One turn or mirror swaps these rows in pairs. Which row does each one swap with?
The rows were stretched afterwards, more along some directions than others.
j781: [ -4   5   9  19   5  27 -12  22 -12   2 -14 -14   4   7  -2  -6]
j583: [  4 -15   8  12  -2  -6 -20  14   6   4  -8   7   0 -23 -15  -8]
j623: [ 16   2   7   7  11  37 -11  22  -1   5 -11  -7  10   7  -1  16]
j203: [  7 -17   4  14   3   3  -3   8  12 -10   2  11   7   6  -3 -26]
j431: [ 16 -13  -9  18  19  25 -11 -10   5   4 -26   9  -3  22  22  -8]
j877: [ -2  -9  11  16  -6   2 -19  20  -5  -5   0   6   8 -21  -7   1]
j122: [ 10 -18 -21  -4  -3 -11 -32  12   9   4  -4   5   9 -19 -26  -6]
j576: [ 18  -5  -3   6  16  -8 -27   4  19  18 -18  -8  -7 -11 -20   5]
j554: [ -4 -17  -1  10  26  26 -29  -4  10  -4 -15  22   5  10  12   7]
j137: [-14   1   3  33  33  26 -25  11  17 -11  -6  17   8  21  -3   7]
j378: [ -4 -23 -26   2  -3   8  -4  -3 -14  -1   1  13  10  -4 -14 -10]
j5: [ -1  -9  10  10  11  25 -22   4  -5  -3 -17  -2  14  17 -10 -22]
j994: [ -9 -15  15  34  -6   9  -2   2 -14 -13   3  17   0  10   7 -19]
j599: [ -8 -10 -14  14   6   6   0 -10 -14   0   9   6 -12  -8 -11   2]
j755: [  2   5 -21  15  12  -2  -6  18  12  -2   2   5   9 -16 -41  12]
j782: [ 20 -22   5  18 -12  17   5   5 -19  -6  -6  12   5  11 -10 -21]
j118: [-11 -16  10  15  -7   0 -20  14  -5  -7   0  13   7 -20 -17 -14]
j730: [ 15 -18  -2  12  20  29  -5  -2   8   6 -13  13  -8  20  29  -1]
j89: [ -7  14 -29   7  11   6 -25   3  13 -12   0   4  22  -4 -30   9]
j287: [ 16 -22 -15 -16   8  10 -26  -4  -1  18 -17   5  -4   6  13  -3]
j788: [ -4 -19  18  16  -4  -3 -10   5   0 -10   2  13   3 -13  -5 -13]
j111: [  7   4 -23   9  13   9 -12  16  15  10  -6  -3   8 -14 -23  27]
j151: [ 22 -22   6  19  -9  16   6  15  -6  10 -23  15  -3  12  -6 -21]
j977: [  9   8 -33  25   1 -10   0   1  10  -6  -5   9   8 -11 -35   3]
j269: [ -3  -9 -23  -2  -2  18  -1   5 -20   2   0   5   8  -5  -2   5]
j149: [  8 -25 -10 -12  -2   8 -25 -13 -15  12 -17   0   0   5  10 -20]
j199: [-19  -3 -28   0  15  23  -4   0 -11  -1   6  -1   5  -3  -4   5]
j119: [ -8 -25  -8  18  23  22 -30   0  -3  -6 -10  28   3   6   0  -1]
j65: [-10   8 -28   1  23  27 -18   7  -4   1  -3  -5   4   0 -18  15]
j174: [  9 -13   7  20  -1   1   0   2   2  -5  -8   0   1   2   0 -27]
j813: [ 16 -11  -4  37   0  16  -4  -1 -16   1 -28  11  -9  20  -3 -19]
j248: [ 14   0 -22  17  -4  -9   1 -13  -4  -2   1  10  -5  -1 -18  -8]
j200: [  2  -6  16  -2   9  41  -6  34  -2  18 -15  -9   2   6   9   6]
j507: [-18  13 -16  -4  26  15 -20   8   8  -4  15  -9  10  -3 -20  10]
j283: [ 29  -1  21  21  -9  16  -2   3 -12  16 -28 -10  -9   4   8  -1]
j108: [  8 -32 -21  -7  16  15 -27  -3  -7  20 -10   9 -16  -5   8   7]
j514: [ -8 -15  -2  12  22  30 -31   3  -1   6 -17  18  -2   0   9  11]
j348: [ -5 -25  -7  -1  18  26 -30  -2  -5   8 -17  16  -1   2  15  -2]
j32: [ 10 -17  -2  -5  12 -11 -21  11  15  13   0  -2  -8 -13 -22  -7]
j416: [ 19 -21 -16  13  16  23   0  -6  12  15 -24  15 -12  23  23  -9]
j117: [  1 -14   0   6   4   8   1  16  14   5  -2  -2   1   2   0 -22]
j389: [ 11   0 -22  17 -15  -7   2   0 -16  -3  -3   2  -2 -12 -29  -8]

j583 pairs with j348
j174 pairs with j431
j137 pairs with j994
j203 pairs with j730

